Each row has a name. After each piece below comes the name of the row it's from, unless a question asks for something else. Each question is about the rows just above it.

[ 25  47 -26   7  48 -21 -34  24 -18  -9  67 -33  49  33 -25 -28  14 -29
 -44  20   6 -26  -5 -28 -49   5  12 -26 -31   4 -27  37 -58  -6  57 -18
  13] : <46>
[  6  20  -7   3   8  12 -15   4 -12   6  20   2  22  15  -4  -9  -3  -4
  -5  -4   2  -1   1 -39 -70  15   2 -31 -34  28 -35  38 -64  -9  52 -28
  13] : <62>
[ 31  47 -26   7  48 -21 -34  24 -18  -9  67 -33  49  33 -25 -28  14 -29
 -44  63   6 -26  -5 -28 -49   5  12 -26 -31   4 -49  36 -58  -6  57 -18
  13] : <131>
[ 22  25 -20  10  17  16 -22  14 -20  13  24 -44  49  18 -30 -12   7   5
   3 -11  12  16   9  31 -17  47 -18 -22  -6  10 -16  19 -55  22  12 -15
  29] : <85>
[  6  20  -7   3   8  12 -15   4 -12   6  20   2  22  15  -4  -9  -3  -4
  -5  -4   2  -1   1   0 -11  14 -11  -3   4   4  -4  13 -27   6   7  -6
  10] : <18>
[  2  11   0   0  10  -6 -27   8  14  -6  24  -1  27  10 -12  -9  -6 -12
 -16 -16   1   0  -4  -6 -33  -8   7 -17   1  -8   0  14 -20   1   5 -10
  24] : <65>
[ 34  50 -42  -1  59 -14 -50  20  -7  12  81 -45  49  18 -30 -33  30 -39
 -55  47 -18 -32 -12 -42 -79  19   8 -26 -32   4 -46  37 -69 -11  50 -26
  19] : <22>
[ 35  52 -44  -9  63 -17 -53  15  -1  29  91 -63  42   2 -33 -28  39 -52
 -64  68 -31 -35 -18 -62 -89  14  12 -38 -49  48 -52  35 -70 -22  41 -23
  19] : <128>
Which row holds [  6  20  -7   3   8  12 -15   4 -12   6  20   2  22  15  -4  -9  -3  -4
  -5  -4   2  -1   1   0 -11  14 -11  -3   4   4  -4  13 -27   6   7  -6
  10]? : <18>
The rest of the row after [  3 -11  12  16   9]: : [ 31 -17  47 -18 -22  -6  10 -16  19 -55  22  12 -15  29]
After [-45  49  18 -30], its row goes on with : [-33  30 -39 -55  47 -18 -32 -12 -42 -79  19   8 -26 -32   4 -46  37 -69
 -11  50 -26  19]

[ -7  67  20 -54 -54  26 -45  32   4  56 -20  24  62 -33 -11 -41  42 -24
 -17   4  27 -17 -81  12  -9 -14 -33  -2 -28   0 -34 -20  12  20  18 -80
  46 -55  -2  18  22] -> <79>
[ -7  67  20 -54 -54  26 -45  32   4  56 -20  24  63 -33 -11 -41  42 -24
 -17   7  30 -17 -81  12  -9 -14 -33  -2 -28   0 -34 -20  12  20  18 -80
  47 -55  -2  18  22] -> <113>
[ -1  66  37 -62 -52  33 -58  36  -3  61 -24  26  52 -31   0 -42  43 -17
 -17   7  29  -7 -80  12  -9 -14 -32  -2 -28  -7 -44 -21  21  24   0 -72
  49 -61   2  23  34] -> <64>
Where do [ -7  67  20 -54 -54  26 -45  32   4  56 -20  24  63 -33 -11 -41  42 -24
 -17   7  30 -17 -81  12  -9 -14 -33  -2 -28   0 -34 -20  12  20  18 -80
  47 -55  -2  18  22] appear? : <113>
q: [ -1  66  37 -62 -52  33 -58  36  -3  61 -24  26  52 -31   0 -42  43 -17
 -17   7  29  -7 -80  12  -9 -14 -32  -2 -28  -7 -44 -21  21  24   0 -72
  49 -61   2  23  34] : <64>
The rest of the row after [-80  47]: : [-55  -2  18  22]
After [ 63 -33], its row goes on with : [-11 -41  42 -24 -17   7  30 -17 -81  12  -9 -14 -33  -2 -28   0 -34 -20
  12  20  18 -80  47 -55  -2  18  22]
The row with [ -7  67  20 -54 -54  26 -45  32   4  56 -20  24  62 -33 -11 -41  42 -24
 -17   4  27 -17 -81  12  -9 -14 -33  -2 -28   0 -34 -20  12  20  18 -80
  46 -55  -2  18  22] is : <79>
After [  0 -72  49 -61], its row goes on with : [ 2 23 34]
After [ 7 29], its row goes on with : [ -7 -80  12  -9 -14 -32  -2 -28  -7 -44 -21  21  24   0 -72  49 -61   2
  23  34]

[  6  -7 -55  12] -> <83>
[-17  11 -22  26] -> <63>
[-18  -6  16  -9] -> <130>
[-38   5  22   9] -> <169>
[-34  -4  -2 -16] -> <57>
[-63 -20  26 -23] -> <122>
[-26   1  40   2] -> <4>
[ -2  17  -7 -10] -> <90>
[-70 -19  26 -13] -> <123>
[-35  -4  19 -38] -> <100>
After [-19  26], its row goes on with : [-13]
The rest of the row after [-34  -4]: : [ -2 -16]

